Turns in one plane each, and the order they were made in; the first pair answered
turn U:
-294 91 -4 -121 186 27 -160 153 -51 -93 110 227 -129 -15 5 -66 -59 -59
 132 -79 83 162 -80 -5 -165 76 69 -301 -46 -1 -135 -141 -110 -29 -75 -16
 -26 261 -32 -> -127 171 -76 -66 -45 -64 -128 -100 -141 -87 246 156 -70 -11 -5 -113 -109
 -34 60 -146 -45 174 -65 -77 -195 -148 -63 -115 88 -171 -241 -282 -32
 -103 -224 -94 112 132 108
-217 63 72 -292 -215 -8 54 -194 -63 -151 54 55 95 44 133 186 -189 29 92
 -87 -122 179 -52 -135 44 -228 -136 -117 244 -55 -219 -66 -105 -238 -139
 46 221 -176 150 -> 66 286 -98 276 -39 56 119 -101 -72 -118 182 -236 179 -275 112 -139 -99
 39 136 179 5 66 -317 18 158 22 67 -42 -155 -152 71 -44 56 32 61 -295
 -47 19 161
287 41 0 198 -112 74 182 190 265 -28 65 -173 67 136 -30 204 84 18 -39 80
 -110 -234 179 -19 -7 161 295 488 -244 -41 -21 230 41 223 232 -4 122 58
 -27 -> 55 -104 127 -116 -108 83 143 267 285 -44 -28 -2 -20 281 -24 392 43 11
 -29 -14 -124 -199 305 -61 -60 162 252 351 -131 61 -105 294 -74 122 204
 215 194 16 -75
-10 -68 -22 31 -98 18 187 -134 -147 52 -48 -143 186 -31 -29 53 -53 -101
 95 34 -29 15 155 120 344 -50 71 -31 152 7 55 -47 -63 41 -73 -36 -38 212
 -39 -> -13 -91 -16 -5 -36 46 126 -79 -129 70 -72 -114 136 -15 -54 63 -46 -90
 120 30 -44 -20 172 125 357 -14 102 -51 112 43 87 5 -91 36 -44 -23 -79
 256 -51
turn S:
95 250 -117 268 -41 -18 -31 -141 -185 -31 108 -116 -171 -253 79 -402 -70
 -45 25 -57 116 309 -247 23 -230 -103 -44 37 -65 -137 171 12 51 -162 -87
 -167 -27 166 -58 -> 11 155 -37 268 -64 -87 16 -46 -92 54 142 -67 -347 -199 2 -264 4 4 -149
 -29 171 256 -30 -44 -298 -127 4 44 -110 -156 336 272 96 -98 25 -159 0
 72 -135
218 18 -39 247 236 268 -270 -82 206 -416 247 -196 38 -303 -214 -323 -144
 46 230 -59 110 -138 -424 -28 104 344 -262 101 -437 -12 -303 -234 194
 -11 73 -178 -51 -149 52 -> 268 47 -9 399 -85 86 -156 -344 48 -268 429 -216 -12 -348 -249 -281 -149
 188 29 -134 71 -111 -273 -156 -55 -24 -354 352 -234 -204 -162 -150 315
 -28 3 -277 133 -323 22
-280 -169 269 -87 48 -8 -64 94 7 97 5 150 -263 32 -5 176 -62 89 -50 -75
 48 120 244 -23 -294 48 109 -135 56 85 295 271 -61 -5 36 45 41 62 -211 -> -228 -59 181 -134 262 182 -120 191 36 -53 -128 89 -84 7 65 42 -80 -48
 206 -69 41 163 -98 127 -155 265 75 -301 -17 196 82 -11 -149 -69 -28 126
 -84 215 -122
turn M:
167 93 -295 -225 71 -126 -124 101 228 -266 37 51 -223 17 -252 -208 -62
 64 -305 24 10 -38 -51 -84 34 42 -67 -31 -4 22 -329 -229 70 -307 -32 -31
 127 -24 94 -> 77 63 -258 -304 23 -170 -133 89 192 -251 5 100 -303 30 -247 -147 -66 87
 -355 -36 21 3 0 -124 -51 10 -112 -70 27 14 -302 -170 46 -302 -58 8 180
 -44 53
151 -175 -128 -5 -230 -103 199 316 -38 122 262 -133 19 282 -124 153 -298
 -91 -123 -348 -21 -81 190 283 -277 -436 81 372 -34 -134 -229 61 -8 30
 -21 -165 371 -151 32 -> 37 -119 -37 64 -243 -118 149 368 -131 175 235 -99 -99 167 -114 97 -275
 -20 -166 -365 75 -5 181 248 -488 -494 110 266 -51 -183 -26 144 -26 13
 -4 -240 366 -85 -90
-207 -57 307 -205 3 304 -37 -192 -340 -87 -390 103 252 208 87 43 -98 13
 670 9 89 -147 -93 9 -188 301 -195 -474 392 389 121 -231 -321 -83 -51
 180 136 201 -146 -> -189 32 314 -80 51 323 -69 -175 -353 -94 -389 43 220 85 94 -59 -93 -11
 697 50 125 -137 -192 36 -217 346 -155 -485 320 349 164 -238 -341 -53
 -15 120 71 288 -143
Then:
(two turns a pair)
-159 -20 -123 72 288 240 174 -120 104 -277 -146 2 79 -104 -93 -192 0
 -241 289 -17 86 -28 63 78 192 209 -31 162 -198 99 -191 -92 -55 51 -86
 177 -101 -148 43 -> -194 -74 -64 -20 58 159 227 -330 -3 -232 -120 44 87 -27 -90 -78 -52 -179
 241 -156 3 39 186 19 140 -2 -146 272 35 47 -240 -111 -59 -14 -184 234
 59 -257 58 -> M, S
-211 -75 143 -106 -103 -162 -55 -69 -50 180 119 6 -417 -120 -69 97 99
 155 -447 -42 56 44 299 -180 -467 -331 -80 -93 47 -179 347 423 37 5 -65
 -60 180 -89 -225 -> -35 127 -24 181 291 52 -131 224 44 5 27 -166 -319 -383 -32 -274 144 26
 -222 186 192 -1 -142 67 -304 105 88 -339 -412 -77 372 227 38 90 73 -235
 -189 204 -185 -> M, S
458 -59 -348 -122 -218 134 -44 -295 53 -49 242 85 -170 343 152 119 158
 -80 -124 -51 -154 238 206 -153 300 -211 -194 163 68 -135 -475 -46 129
 -80 -154 200 457 -373 45 -> 484 156 -302 504 -22 177 -54 -95 -74 55 341 -44 -427 -185 147 -272 271
 55 -138 228 149 201 -29 -52 62 42 79 1 -362 -263 227 206 216 181 108
 -251 112 -61 -255 -> M, U
136 -54 30 314 -184 -57 143 -76 -28 176 216 -111 217 39 -227 239 266 76
 -23 208 -65 -285 102 -127 150 198 269 581 -104 -183 207 217 341 295 222
 -211 77 -70 -75 -> -136 -154 94 -185 209 285 -66 210 71 -95 -193 69 320 126 -136 301 171
 -173 435 133 -78 -172 -230 99 314 598 247 84 -97 202 -105 -111 -7 75
 133 114 -116 216 -60 -> U, S
-377 -99 87 -137 -101 146 -38 240 196 231 -111 145 -372 223 -18 339 -421
 -127 -10 -218 -13 -67 523 -168 96 -58 64 13 253 153 103 291 -224 101 70
 367 149 40 -109 -> -132 85 -39 405 82 264 6 399 212 263 -44 -86 -324 -69 -25 17 -331 -117
 30 77 145 -155 281 -10 169 215 298 20 -144 76 415 339 -88 378 316 20
 -114 224 -151 -> U, U
-67 178 40 -50 -285 159 145 9 23 -26 -260 1 -7 26 -114 -53 -57 -77 379
 -231 51 -49 36 102 491 132 40 -11 88 -151 61 -332 50 172 281 11 0 6 67 -> -270 103 203 -165 -379 98 123 -2 -18 11 -266 109 -203 18 -108 60 -44 -3
 289 -303 94 6 156 50 314 24 6 -79 203 -156 171 -225 20 133 255 76 86
 -20 -48 -> M, M
66 147 -166 -237 159 54 -135 68 230 -211 -102 89 -203 114 -26 -88 49 -59
 -125 12 48 118 -213 5 -263 6 -116 -236 -98 -3 -122 -203 -24 -174 -66 57
 -55 -65 68 -> 162 246 -178 26 165 73 -105 43 165 -155 -37 -25 -163 -61 9 -218 91 6
 -102 95 92 89 -300 69 -264 39 -50 -198 -210 -53 59 -233 49 -101 -34 -97
 -134 27 50 -> S, U
202 -92 -211 -77 15 64 -16 227 71 -149 -29 -357 -222 -179 -302 -234 -47
 6 -443 272 104 -169 8 -120 -242 -194 -100 301 -98 293 -467 -141 -13
 -245 3 -14 -7 -159 99 -> 206 -59 -245 -60 58 172 -43 231 1 -211 -97 -399 -129 -251 -245 -289 -71
 -48 -290 259 140 -138 -149 -32 -184 -108 -79 210 -87 332 -484 -268 -37
 -265 -51 -53 -66 -52 115 -> U, S
250 166 -18 255 -77 76 -4 -37 -180 -23 63 -197 46 -365 49 -268 29 -248
 182 50 -131 4 -316 117 -63 -6 25 7 13 -200 24 -172 26 199 -252 -142 -95
 135 6 -> -21 27 155 -68 -117 109 -49 -66 -272 -49 -76 -24 9 -269 103 -91 -45 -252
 289 -104 -166 96 -272 102 -106 -58 -76 -166 283 -88 -33 -228 -154 59
 -355 76 -7 189 -53 -> U, S
